Each row of this table is followed by its label. One hidden rule gives the labels. It looks at one to three of the table's principal directions, none of them among the few with the most spread.
tensor([ 1.3,  0.3,  2.6, -1.8, -0.2,  0.9, -0.1,  0.3, -2.3, -2.0,  1.3,  3.8, -1.7,  0.2,  0.6,  1.5, -0.5, -2.6,  0.1,  0.5,  0.2, -2.4, -1.5,  1.7,  1.4, -1.9,  0.7, -1.5, -0.5]) TL
tensor([-0.3,  2.1, -0.4,  0.9,  0.8, -1.0,  0.4,  0.7, -0.1, -0.7,  2.1, -1.2,  0.6,  1.1,  0.3,  0.5, -0.1, -1.3,  0.6, -1.0,  0.1,  1.4,  0.3, -0.4, -0.6,  2.4, -1.7, -1.0,  0.8]) NS
tensor([-1.9,  1.9, -0.2,  1.7, -0.6, -1.3, -0.4,  0.7, -1.2,  0.8,  2.9, -1.8,  0.0,  1.3, -0.6, -0.5, -0.3,  0.3,  0.2, -1.4,  0.3, -1.1,  1.5, -1.3, -1.8,  2.0, -0.6, -0.2,  1.6]) ML
tensor([-0.3,  1.2,  1.2,  0.3, -0.4, -1.0,  0.3, -0.1, -1.5,  0.9,  2.9,  0.8, -1.2,  2.0,  0.3, -0.8, -0.2, -0.8,  0.7,  0.3, -0.1, -2.5,  0.3, -0.1, -1.2,  0.1,  0.1, -0.7,  0.6]) JR
tensor([ 0.4, -1.9, -1.4,  0.2, -0.3, -0.6, -0.4, -0.4,  1.1,  0.7, -1.8, -0.8,  0.6,  0.1,  0.7, -0.6,  0.6,  0.9,  0.0,  0.8,  0.9,  1.4,  0.7, -0.8,  0.8, -1.4,  0.3,  0.3, -0.5]) JR
tensor([ 0.3,  1.1,  0.6,  0.6,  0.5,  0.8,  0.0,  1.1, -1.6, -3.6,  1.4,  0.9, -0.1,  0.9,  0.1,  1.8,  0.0, -1.2, -0.7, -0.7,  0.8,  0.1, -0.9,  0.3,  0.7,  0.5, -0.5, -0.8,  1.6]) TL
tensor([ 0.2,  1.4,  1.1,  0.2,  0.3, -1.9,  0.2,  0.4, -0.4,  0.6,  2.7, -0.1, -0.4,  1.2,  1.4,  0.4, -0.7, -1.9,  1.6,  0.3,  0.2, -0.6,  0.2,  0.2, -0.3,  0.3, -1.5, -1.3,  0.0]) HS
tensor([ 2.3, -2.8, -0.8, -1.0,  0.3,  1.3, -0.4,  0.4,  1.1, -2.3, -3.7,  1.1,  0.5, -1.3,  0.5,  1.1,  1.7,  0.0, -1.2,  1.5,  0.6,  2.8, -1.3,  0.6,  2.7, -2.6,  0.8,  0.4, -0.9]) JR
tensor([-0.6,  1.3,  1.3, -0.7,  0.1, -0.6,  1.0, -1.2,  0.0,  3.1,  1.7,  0.5, -1.2,  0.6, -0.1, -1.7, -0.8, -0.1,  1.2,  0.1, -1.7, -2.5,  0.1,  0.6, -1.9,  1.1,  0.1, -0.1, -0.7]) HS
tensor([-1.5,  1.2, -1.1,  1.3, -0.6, -2.3, -0.2,  0.5,  0.5,  3.2,  1.9, -2.7,  0.4,  1.0, -0.7, -1.8,  0.9,  0.6,  0.6, -0.5, -0.7,  0.4,  1.8, -1.6, -2.2,  2.3, -0.6,  0.2,  0.5]) JR
tensor([-0.6,  0.4, -0.3, -0.5, -0.4, -0.9,  0.3, -0.9,  1.0,  3.9,  0.2, -0.7,  0.1, -0.6, -0.4, -1.8, -0.5,  0.2,  1.0,  0.5, -1.2, -0.7,  1.0, -0.4, -1.6,  0.3, -0.1,  0.3, -1.5]) JR
tensor([ 0.9, -2.3, -1.1, -0.9,  0.0,  0.6, -0.3, -0.2,  1.5,  0.2, -3.3,  0.0,  0.4, -1.2, -0.2, -0.3,  1.6,  1.0, -0.9,  0.8, -0.3,  2.2, -0.5,  0.1,  1.3, -1.0,  1.0,  0.8, -1.0]) HS
tensor([ 0.7, -0.6, -0.6,  0.0,  0.1,  0.2,  0.0, -0.1,  0.0, -1.4, -0.4,  0.6,  0.3,  0.4,  0.5,  0.6,  0.0, -0.3, -0.2,  0.3,  0.9,  0.6, -0.3,  0.0,  0.9, -0.7, -0.1, -0.5,  0.2]) JR
tensor([ 0.1,  2.3,  2.5, -0.7,  0.5, -0.7,  0.8,  0.2, -1.7,  0.2,  3.5,  1.7, -1.8,  1.6,  0.6,  0.1, -0.4, -2.2,  1.2, -0.3, -1.0, -2.1, -0.8,  1.1, -0.8,  1.3, -0.5, -1.5,  0.2]) ML
tensor([-1.0,  1.5,  1.7, -0.9, -0.3, -1.3,  0.2, -0.8, -0.4,  3.5,  2.1,  0.4, -1.2,  0.0,  0.3, -1.1, -1.3, -1.1,  1.8, -0.3, -1.1, -2.5,  0.6,  0.5, -1.5,  0.7, -0.3, -0.8, -1.4]) NS
tensor([-1.6,  0.6, -1.0,  2.2,  0.6, -1.0, -0.5,  1.4,  1.2, -0.5, -0.1, -4.1,  1.3, -0.8, -0.3,  0.8,  0.3,  1.9, -0.4, -1.8,  0.1,  2.2,  0.7, -0.9, -0.5,  2.8, -1.4,  1.2,  1.7]) HS
tensor([-0.8,  3.0,  1.0,  2.3,  0.6, -1.6,  0.3,  1.9, -1.7, -2.5,  4.9, -1.4, -0.1,  2.5,  0.6,  1.5, -0.5, -1.1,  0.4, -1.3,  0.6, -0.9, -0.1, -0.3, -1.0,  2.8, -2.1, -1.0,  3.3]) JR
tensor([ 0.4, -2.0,  0.4, -1.7, -0.3, -0.5, -0.4, -0.7,  2.1,  3.6, -2.8, -0.3, -0.3, -2.6,  0.2, -0.9,  0.4,  0.5,  0.8,  1.1, -1.3,  0.6,  0.1,  0.7,  0.5, -1.5,  0.6,  0.9, -2.9]) TL
tensor([-0.5,  1.4, -1.1,  0.7, -0.1, -2.9,  0.7, -0.4,  0.7,  3.5,  2.8, -1.6,  0.1,  2.6,  0.3, -2.4,  1.1, -0.5,  1.4,  0.4, -0.7,  0.6,  1.4, -1.4, -2.2,  2.4, -1.0, -1.0,  0.1]) NS
tensor([-1.2,  2.3, -0.4,  0.7, -0.1, -1.1,  0.7, -0.3, -0.4,  2.1,  2.9, -0.8,  0.0,  1.5, -0.9, -1.5, -0.1, -0.1,  0.5, -0.7, -1.0, -1.2,  0.8, -0.7, -2.5,  2.8, -0.6, -0.4,  0.8]) TL
tensor([ 0.2, -1.6, -0.2, -0.7, -0.2,  0.8, -0.5, -0.2,  0.9,  0.7, -2.7, -0.1,  0.1, -1.7, -0.4, -0.3,  0.5,  0.9, -0.5,  0.3, -0.3,  0.8,  0.0,  0.2,  0.7, -1.2,  0.9,  1.0, -1.2]) TL
tensor([ 0.2, -3.1, -1.2, -1.3, -1.1,  0.5, -0.6, -1.5,  1.7,  2.9, -3.8,  0.3,  0.3, -2.1, -0.5, -1.5,  0.3,  1.8, -0.4,  1.3, -0.2, -0.1,  0.5, -0.2,  0.5, -2.5,  1.8,  1.3, -2.3]) NS
tensor([-0.9,  1.1,  0.5, -0.7, -0.1, -0.9,  0.2, -0.3,  0.2,  2.8,  1.1, -0.3, -0.7, -0.2, -0.7, -1.1,  0.5,  0.0,  0.5, -0.7, -1.7, -0.8,  0.1,  0.3, -1.4,  2.3,  0.1, -0.2, -0.7]) HS
tensor([-0.1,  1.2,  0.0,  0.4,  0.1, -0.7,  0.7, -0.4, -0.7,  0.6,  2.0,  0.3, -0.4,  2.2,  0.3, -1.0,  0.0, -0.7,  0.7,  0.2,  0.1, -0.6,  0.6, -0.5, -1.0,  0.6, -0.3, -0.9,  0.5]) NS
tensor([ 0.8,  0.2,  2.0, -2.2, -0.7, -1.3, -0.2,  0.3, -1.3,  2.1,  1.9,  2.6, -2.2,  0.8,  0.2, -0.6,  1.6, -2.3,  0.8,  0.8, -1.3, -1.5, -0.7,  1.0,  0.1, -0.2,  0.9, -1.6, -1.5]) JR
tensor([-0.3,  0.9,  0.7, -0.5, -0.2, -0.4,  0.4, -0.5,  0.3,  2.5,  1.0,  0.2, -0.3, -0.5, -0.5, -1.0, -0.7, -0.3,  0.8,  0.3, -1.4, -1.5,  0.1,  0.4, -1.4,  0.5, -0.2,  0.1, -0.9]) JR
tensor([ 1.2, -3.0, -2.4, -0.2, -0.3,  1.1, -0.4, -0.6,  2.1, -0.1, -4.2, -0.4,  1.6, -1.7, -0.2, -0.3,  0.6,  1.6, -1.0,  1.5,  0.7,  2.3,  0.1, -0.6,  1.3, -2.5,  0.8,  1.3, -1.1]) TL
tensor([ 0.3, -0.7, -1.2,  0.7,  0.2,  0.7,  0.1, -0.2,  0.6, -1.2, -1.3, -0.5,  1.0, -0.1,  0.1,  0.1, -0.3,  0.7, -0.4,  0.2,  0.9,  1.1,  0.3, -0.5,  0.5, -0.9, -0.1,  0.5,  0.3]) HS
tensor([-0.9,  0.6,  0.2,  0.3, -0.7, -1.7, -0.4,  0.2, -0.2,  2.5,  1.7, -0.9, -0.4,  0.6, -0.1, -1.0,  0.2, -0.2,  0.8,  0.0, -0.3, -0.9,  1.1, -0.7, -1.2,  0.6, -0.2, -0.3, -0.2]) TL
tensor([-1.0, -1.0, -3.5,  1.1, -0.4,  0.4,  0.2, -1.4,  2.7,  2.8, -2.9, -2.9,  2.4, -1.2, -1.5, -2.3, -0.2,  3.0, -0.6,  0.1, -0.2,  1.8,  1.8, -1.8, -1.5,  0.5,  0.2,  1.9, -0.6]) ML
tensor([-0.6,  0.4, -1.1,  0.9,  0.1,  0.5,  0.0,  0.2, -0.1, -0.8, -0.1, -0.9,  0.7,  0.3, -0.8, -0.1,  0.2,  0.7, -0.7, -0.8,  0.3,  0.8,  0.4, -0.7, -0.4,  1.1,  0.0,  0.3,  0.9]) HS
tensor([ 2.2, -4.5, -2.3, -0.2, -0.1,  1.8, -1.1,  0.7,  1.4, -3.9, -5.5,  0.4,  1.5, -1.6,  0.2,  1.6,  2.3,  1.4, -2.4,  1.3,  1.8,  4.2, -1.0, -0.2,  3.8, -3.3,  1.3,  1.1, -0.1]) HS
tensor([-0.4,  1.0,  0.0,  0.4,  0.4, -0.4,  0.0,  0.6,  0.0, -0.3,  0.8, -0.8,  0.2,  0.0, -0.2,  0.4,  0.2, -0.4,  0.1, -0.8, -0.2,  0.8,  0.0, -0.1, -0.3,  1.6, -0.7, -0.3,  0.4]) HS
tensor([-0.7, -0.5, -1.3,  0.8, -0.6, -0.3,  0.2, -0.8,  1.2,  2.9, -0.8, -1.7,  0.7, -0.1, -0.9, -2.2,  0.1,  1.9,  0.0,  0.7, -0.5, -0.2,  1.4, -1.2, -1.7, -0.2,  0.5,  1.4, -0.3]) JR
tensor([-1.9,  0.9, -1.1,  1.0,  0.9,  0.2,  0.0,  0.9,  1.9,  0.5, -1.2, -3.6,  1.3, -2.4, -1.9,  0.3,  0.7,  2.5, -1.1, -2.6, -2.0,  2.2, -0.3,  0.1, -1.2,  5.0, -0.9,  1.8,  1.0]) ML
tensor([-0.1,  0.8,  0.5, -0.4, -0.3,  0.7,  0.1, -0.1, -1.2, -0.3,  1.0,  1.3, -0.4,  0.3, -0.7, -0.1, -0.3, -0.7, -0.3, -0.3, -0.2, -1.4, -0.2,  0.2, -0.4,  0.1,  0.5, -0.4,  0.1]) TL
tensor([-0.4,  0.2,  0.5,  0.4, -0.3,  0.6,  0.1, -0.4, -0.3,  0.4,  0.1,  0.0, -0.1, -0.2, -0.2, -0.4, -1.2,  0.6,  0.1,  0.3,  0.1, -1.7,  0.4, -0.1, -0.7, -1.1,  0.2,  0.7,  0.1]) JR
tensor([ 0.6, -0.4,  0.3,  0.1, -0.2, -0.8, -0.1,  0.4, -0.1, -0.2,  0.7,  0.3, -0.2,  0.5,  0.6,  0.4,  0.3, -0.5,  0.2,  0.7,  0.3, -0.3, -0.3,  0.1,  0.4, -0.7, -0.2, -0.4,  0.2]) TL
tensor([ 0.1, -1.2,  0.6, -1.5, -0.6,  1.6, -0.2, -0.8, -0.3,  0.5, -1.8,  1.8, -0.8, -1.4, -1.0, -0.3,  0.2,  0.7, -0.9,  0.1, -0.7, -1.4, -0.7,  0.8,  0.4, -1.1,  1.8,  0.7, -1.1]) ML
tensor([ 0.6,  0.0,  0.8,  0.4,  0.1,  0.3, -0.3,  0.8, -1.3, -3.1,  0.9,  1.0, -0.2,  0.6,  0.8,  1.9, -0.5, -1.0, -0.3,  0.0,  1.4, -0.5, -0.7,  0.3,  1.3, -1.1, -0.3, -0.7,  1.1]) HS
tensor([-1.6,  3.3,  1.3,  1.1,  0.2, -0.5,  0.5, -0.2, -1.6,  0.4,  3.8, -0.4, -0.4,  1.2,  0.1, -0.1, -2.5, -1.0,  1.3, -1.3,  0.1, -2.7,  0.9, -0.2, -2.0,  1.6, -1.3, -0.8,  1.0]) HS
tensor([-0.1, -0.3, -0.1, -0.1,  0.1,  1.5,  0.6, -0.6,  0.0, -0.8, -0.6,  0.9, -0.1, -0.3, -1.1, -0.1,  0.1,  1.5, -1.3, -0.3, -0.8, -1.3, -1.1,  0.7, -0.4,  0.8,  0.9,  1.0,  0.9]) TL
tensor([ 0.4, -1.0,  0.9, -0.7, -0.4, -0.7, -0.4,  0.2, -0.2,  0.7,  0.0,  0.7, -0.9,  0.0,  0.5,  0.1,  0.8, -0.2,  0.2,  0.7, -0.2, -0.7, -0.4,  0.5,  0.6, -0.9,  0.6, -0.1, -0.4]) ML
tensor([ 0.1, -3.0, -1.8, -0.4, -0.5,  0.6, -0.2, -1.5,  2.4,  2.4, -4.4, -1.0,  0.7, -1.5, -0.3, -1.8,  0.6,  2.8, -0.5,  1.1, -0.1,  1.2,  0.8, -0.6,  0.3, -1.9,  1.4,  1.9, -1.5]) NS
tensor([-1.1,  0.8, -0.5,  0.8, -0.5, -0.9,  0.1, -0.9,  0.4,  2.7,  0.8, -1.4,  0.5,  0.2,  0.1, -1.5, -1.6,  0.3,  1.2,  0.2,  0.3, -1.1,  1.8, -1.1, -1.6, -0.4, -0.5,  0.2, -0.6]) HS
tensor([ 0.4,  1.2,  2.1, -0.6,  0.3, -0.7,  0.4,  0.3, -1.3,  0.1,  2.2,  1.3, -1.6,  1.3,  0.8,  0.0,  0.1, -1.7,  0.9,  0.3, -0.5, -1.3, -0.5,  0.8, -0.2,  0.0, -0.2, -1.1, -0.1]) TL
tensor([-0.8,  0.4, -0.1,  0.4,  0.0,  0.2,  0.3, -0.4, -0.1,  0.4,  0.5, -0.3, -0.1,  0.3, -0.7, -0.5, -0.1,  1.3, -0.5, -0.7, -0.6, -1.2, -0.2,  0.1, -1.0,  1.5,  0.3,  0.6,  1.0]) NS
tensor([ 0.7, -0.4, -1.1,  0.5,  0.3, -0.4,  0.0,  0.9,  0.9, -0.4, -0.5, -1.1,  0.8,  0.0, -0.1,  0.1,  1.5,  0.1, -0.4,  0.4, -0.1,  2.4, -0.1, -0.5,  0.3,  0.5, -0.5,  0.2,  0.3]) JR
tensor([ 0.0,  0.3,  1.0, -1.5, -0.3, -1.5,  0.0, -0.4, -0.1,  3.1,  0.9,  0.8, -1.2,  0.4,  0.4, -1.2,  0.8, -1.4,  1.3,  0.4, -1.1, -0.4,  0.3,  0.3, -0.4,  0.3,  0.3, -1.0, -1.8]) NS
tensor([-0.3,  2.0,  0.2,  0.7,  0.6, -0.9,  0.2,  1.2, -0.4, -0.6,  2.2, -1.0,  0.2,  0.8, -0.1,  0.5,  0.5, -1.2,  0.3, -1.0, -0.4,  1.1, -0.1, -0.2, -0.6,  2.5, -1.4, -0.8,  0.9]) JR
tensor([ 1.4, -2.5,  0.4, -2.0,  0.3,  2.5,  0.0, -0.7,  0.8, -1.1, -4.2,  2.0, -0.5, -2.1, -0.2,  0.4,  0.8,  0.8, -1.2,  0.8, -0.6,  0.8, -1.6,  1.5,  2.0, -2.1,  1.8,  1.1, -1.5]) HS
tensor([-0.3,  0.6,  0.4,  0.8, -0.2, -0.3, -0.1,  0.1, -1.1, -0.8,  1.5,  0.1, -0.2,  1.1,  0.5,  0.3, -0.9, -0.3,  0.3,  0.0,  1.0, -1.3,  0.4, -0.4, -0.2, -0.6, -0.3, -0.4,  0.9]) HS
tensor([-0.5, -0.8, -0.3,  0.4,  0.3,  0.1,  0.0, -0.1,  1.6,  1.1, -1.8, -1.8,  0.5, -1.6, -0.2, -0.3, -0.2,  1.8, -0.1, -0.1, -0.7,  0.7,  0.2,  0.1, -0.3,  0.3, -0.1,  1.5, -0.3]) TL
tensor([-0.6,  1.7,  1.7, -0.8,  0.1, -1.0,  0.1,  0.3, -0.1,  2.8,  1.6, -0.3, -0.9, -0.7, -0.1, -0.6, -0.4, -1.4,  1.4, -0.3, -1.7, -0.8,  0.2,  0.6, -1.2,  1.1, -0.6, -0.4, -1.3]) JR
tensor([ 1.9, -2.8, -1.1, -1.1, -0.5,  1.1, -0.8,  0.2,  0.8, -1.0, -3.5,  1.2,  0.7, -1.5,  0.1,  0.5,  1.2, -0.3, -0.9,  1.7,  0.9,  2.2, -0.4,  0.0,  2.3, -3.5,  1.0,  0.3, -1.6]) JR
tensor([ 0.1, -0.2, -0.1,  0.1,  0.0, -0.2, -0.3,  0.4,  0.3,  0.1, -0.5, -0.7,  0.3, -0.5,  0.3,  0.2,  0.0, -0.3,  0.3,  0.2,  0.3,  1.0,  0.4, -0.3,  0.4, -0.7, -0.3,  0.0, -0.5]) TL
tensor([-0.9,  1.1,  1.2,  0.7,  0.4, -0.4, -0.5,  1.6, -0.9, -1.9,  1.5, -0.9, -0.4, -0.4,  0.0,  2.0,  0.1,  0.0, -0.4, -1.7, -0.1, -0.1, -0.8,  0.7,  0.3,  2.2, -0.8, -0.1,  1.6]) HS
tensor([-1.2,  0.8, -0.5,  0.4, -0.2, -1.4, -0.1, -0.5,  1.4,  3.8,  0.1, -2.3,  0.7, -0.9, -0.1, -1.6, -1.0,  0.4,  1.4,  0.0, -0.6,  0.2,  1.8, -0.9, -1.7,  0.5, -0.8,  0.5, -1.4]) TL
tensor([ 0.3,  0.0, -0.9,  0.8, -0.3, -0.2,  0.5, -0.4, -0.1,  0.4,  0.6, -0.1,  0.2,  1.8,  0.0, -1.3,  0.3,  0.3,  0.0,  1.0,  0.5, -0.2,  0.8, -1.0, -0.8, -0.8,  0.2,  0.0,  0.6]) JR
tensor([ 0.1, -1.3, -0.1, -1.7, -0.7,  0.0, -0.4, -0.8,  0.4,  1.9, -1.3,  1.2, -0.5, -1.0, -0.4, -0.7,  0.7,  0.1, -0.1,  0.3, -0.6, -0.4, -0.1,  0.4,  0.4, -0.6,  1.2, -0.1, -1.6]) JR
Which label does each new row get?
tensor([-0.9,  1.3,  0.2,  0.2,  0.3, -0.6,  0.3,  0.2,  0.3,  1.0,  1.2, -0.9,  0.0, -0.2, -0.5, -0.2,  0.0,  0.1,  0.2, -1.0, -1.1, -0.1, -0.1,  0.2, -1.1,  2.5, -0.6,  0.0,  0.3]) ~ HS
tensor([ 0.5, -2.0, -0.6, -0.8, -0.3,  0.7, -0.4, -0.3,  1.1,  0.6, -2.8,  0.1,  0.2, -1.4, -0.3, -0.3,  0.9,  1.0, -0.7,  0.7, -0.2,  1.0, -0.2,  0.1,  0.9, -1.4,  1.0,  1.0, -1.1]) ~ TL
tensor([-0.7,  1.0,  2.7, -1.9, -0.5, -0.8, -0.3, -0.1, -1.0,  3.0,  1.7,  1.5, -2.0, -0.9, -0.3, -0.3, -0.3, -1.4,  1.1, -0.4, -1.8, -2.9, -0.4,  1.4, -0.8,  0.7,  0.5, -0.7, -1.6]) ~ ML
tensor([-0.7,  3.5,  1.1,  1.1,  0.1, -2.0,  1.0,  0.3, -2.0,  0.6,  5.9,  0.2, -1.1,  3.8,  0.2, -0.8, -0.1, -1.7,  1.1, -0.6, -0.6, -2.5,  0.3, -0.4, -2.5,  3.0, -1.1, -1.7,  2.0]) ~ TL
tensor([ 0.7, -0.2,  0.0, -0.1,  0.2,  1.4,  0.0,  0.0, -0.5, -2.1, -0.9,  1.0,  0.3, -0.2,  0.3,  0.8, -0.8, -0.6, -0.3,  0.3,  1.0,  0.3, -0.2,  0.2,  1.0, -1.7,  0.1, -0.1, -0.1]) ~ ML
tensor([-0.4,  2.3,  1.0, -0.1,  0.3, -0.8,  0.2,  0.8, -1.1,  0.2,  2.8,  0.2, -0.5,  0.8, -0.2,  0.3,  0.1, -1.9,  0.7, -0.9, -0.7, -0.3, -0.1,  0.2, -0.8,  2.1, -0.9, -1.2,  0.3]) ~ TL
tensor([ 0.5,  0.0, -0.3, -0.5,  1.0,  1.9,  0.2,  0.5,  0.1, -2.9, -1.8,  0.5,  0.5, -1.1, -0.6,  1.4,  0.6, -0.1, -1.3, -1.0, -0.3,  2.1, -1.3,  0.8,  1.3,  1.2,  0.1,  0.2,  0.3]) ~ NS
tensor([-0.6,  0.8, -0.4,  0.6, -0.1, -1.1, -0.2,  0.6, -0.2,  0.5,  1.3, -1.1,  0.2,  0.7, -0.1, -0.2,  0.6, -0.3,  0.2, -0.6,  0.0,  0.7,  0.6, -0.7, -0.6,  1.4, -0.5, -0.4,  0.5]) ~ HS
tensor([-2.3,  2.6,  0.5,  0.7, -0.2, -1.6,  0.5, -0.8,  0.2,  4.4,  2.6, -2.0, -0.4,  0.4, -0.8, -2.2, -1.2,  0.6,  1.5, -1.1, -1.6, -2.1,  1.6, -0.6, -3.3,  2.8, -0.7,  0.3, -0.2]) ~ ML
tensor([-2.5,  3.5,  1.0,  1.8, -0.2, -2.7,  0.1,  0.5, -0.7,  3.2,  4.8, -2.8, -0.3,  1.2,  0.0, -1.0, -1.7, -0.4,  1.9, -1.3, -0.6, -2.4,  1.9, -1.0, -3.2,  2.9, -1.9, -0.4,  1.0]) ~ JR
tensor([ 1.0, -1.0,  0.1,  0.1,  0.4,  1.8,  0.2,  0.1, -0.3, -3.1, -1.4,  1.1,  0.2, -0.1,  0.3,  1.1, -0.2,  0.3, -1.0,  0.4,  0.8,  0.2, -1.0,  0.5,  1.3, -1.6,  0.4,  0.4,  0.7]) ~ TL
tensor([-0.4, -1.7, -2.1,  0.7, -0.1, -1.4, -0.4, -0.6,  3.0,  3.1, -2.7, -3.3,  1.6, -1.4,  0.5, -1.4,  0.1,  1.8,  0.8,  0.8,  0.2,  2.7,  1.7, -1.3, -0.2, -0.6, -0.6,  1.2, -1.4]) ~ NS
tensor([-0.4, -1.1, -1.0,  0.6,  0.0, -0.5, -0.8,  0.6,  1.2, -0.1, -1.6, -1.9,  0.8, -1.2,  0.2,  0.6,  0.5,  1.1, -0.3, -0.4,  0.5,  1.9,  0.4, -0.5,  0.8,  0.2, -0.4,  0.6,  0.0]) ~ NS
tensor([-1.3, -0.3, -1.3,  1.0,  0.3,  0.9, -0.4,  0.3,  1.4, -0.8, -2.1, -2.4,  1.6, -2.2, -1.0,  0.8, -0.6,  2.2, -1.0, -1.6,  0.1,  1.6,  0.2, -0.3,  0.0,  1.5, -0.4,  1.5,  0.6]) ~ NS
tensor([-1.1,  0.7,  1.1, -0.2, -0.2,  0.6,  0.0, -0.4, -0.5,  0.9,  0.3,  0.2, -0.7, -0.8, -0.6, -0.3, -1.1,  0.6,  0.1, -0.7, -0.7, -2.1,  0.1,  0.5, -0.9,  0.4,  0.4,  0.6, -0.1]) ~ ML
tensor([ 1.2, -1.8,  0.0, -0.8, -0.5,  0.5, -0.6, -0.1, -0.1, -0.7, -1.6,  1.4, -0.1, -0.5,  0.6,  0.5,  0.3, -0.5, -0.2,  1.3,  0.9,  0.2, -0.2,  0.2,  1.6, -2.9,  0.8, -0.2, -1.0]) ~ ML
tensor([-0.3, -0.4,  1.1, -0.8,  0.2,  1.4, -0.4,  0.2,  0.0, -0.9, -1.5,  0.5, -0.3, -2.3, -0.7,  1.2, -0.5,  0.6, -0.7, -0.8, -0.7, -0.6, -1.1,  1.3,  0.7,  0.1,  0.5,  0.8, -0.4]) ~ ML
tensor([-0.2,  0.8,  1.5, -1.1, -0.7, -1.3,  0.2, -1.1, -0.7,  3.7,  2.0,  1.3, -1.3,  0.7,  0.4, -1.7, -1.0, -1.4,  1.8,  1.0, -0.7, -2.8,  0.9,  0.1, -1.3, -1.0,  0.3, -0.9, -1.7]) ~ ML
tensor([-0.2, -0.5, -0.8,  0.7,  0.1,  0.7, -0.3,  0.4,  0.1, -1.7, -1.0, -0.7,  0.7, -0.4, -0.3,  0.8,  0.1,  0.8, -0.9, -0.6,  0.7,  1.1,  0.0, -0.3,  0.6,  0.2,  0.0,  0.4,  0.8]) ~ NS
tensor([ 1.4, -2.1, -0.4, -1.0, -0.2,  1.5,  0.4, -1.1,  0.3, -0.5, -2.4,  1.9, -0.3,  0.0,  0.1, -0.6,  0.6,  0.8, -0.8,  1.5,  0.2, -0.1, -0.7,  0.4,  1.0, -2.4,  1.6,  0.5, -0.7]) ~ HS
tensor([ 0.3, -0.6, -0.1, -0.4, -0.2,  0.4, -0.5,  0.1, -0.2, -0.5, -0.9,  0.5,  0.1, -0.6,  0.0,  0.4,  0.1, -0.4, -0.3,  0.1,  0.4,  0.5,  0.0,  0.0,  0.8, -0.9,  0.3, -0.2, -0.5]) ~ HS
tensor([-0.3,  0.0, -0.7,  0.8,  0.7,  0.6,  0.2,  0.1,  0.9, -1.2, -1.2, -1.4,  0.9, -0.7, -0.1,  0.5, -0.4,  1.0, -0.4, -0.7,  0.2,  1.5, -0.1, -0.1,  0.2,  0.8, -0.6,  0.7,  0.6]) ~ NS
tensor([ 1.2, -0.8,  0.7, -0.5,  0.6,  0.7,  0.2,  0.6, -0.2, -2.7, -0.3,  1.4, -0.4, -0.1,  0.3,  1.7,  0.9, -0.2, -0.9,  0.2, -0.1,  0.3, -2.0,  1.3,  1.5,  0.1,  0.2, -0.2,  0.8]) ~ HS
tensor([ 1.1, -0.2,  0.5, -1.3,  0.6,  1.8,  0.3,  0.1, -0.2, -1.9, -1.4,  1.8, -0.2, -1.1, -0.3,  1.0,  0.2, -1.0, -0.6,  0.0, -0.5,  0.9, -1.4,  1.2,  1.3, -0.5,  0.4, -0.2, -0.8]) ~ TL
tensor([ 0.1, -1.1, -1.3,  0.5,  0.3,  0.4, -0.3,  0.3,  1.2, -1.0, -2.1, -1.3,  1.1, -0.9,  0.1,  0.5,  0.4,  1.0, -0.6, -0.2,  0.6,  2.4,  0.2, -0.4,  0.9, -0.2, -0.2,  0.6,  0.0]) ~ NS
tensor([ 0.3, -0.8,  0.8, -0.9, -0.3,  0.4, -0.3, -0.3, -0.1,  0.5, -0.9,  1.0, -0.5, -0.9,  0.0,  0.1, -0.2,  0.0,  0.0,  0.4, -0.3, -0.9, -0.4,  0.6,  0.5, -1.2,  0.7,  0.2, -0.9]) ~ ML
tensor([ 1.8, -1.2,  0.7, -1.3,  0.0,  2.1,  0.5, -0.7, -0.9, -2.4, -1.0,  3.5, -0.7,  0.2,  0.0,  0.7,  0.0, -0.4, -1.0,  1.2,  0.2, -1.4, -1.8,  1.3,  1.3, -2.2,  1.3, -0.2,  0.0]) ~ TL
tensor([ 0.6,  0.8,  0.7,  0.8,  0.6, -0.6, -0.1,  1.3, -0.8, -2.7,  1.6, -0.1,  0.0,  0.9,  1.2,  1.8, -0.2, -1.4,  0.3, -0.1,  1.0,  0.7, -0.5,  0.2,  0.9,  0.0, -1.3, -0.9,  1.2]) ~ ML
tensor([-1.1,  1.3, -0.7,  0.9, -0.3,  0.1,  0.3, -0.5, -0.1,  1.1,  1.1, -0.8,  0.6,  0.3, -0.9, -0.9, -1.1,  0.6,  0.1, -0.6, -0.2, -1.1,  0.9, -0.7, -1.7,  1.0, -0.3,  0.3,  0.5]) ~ TL
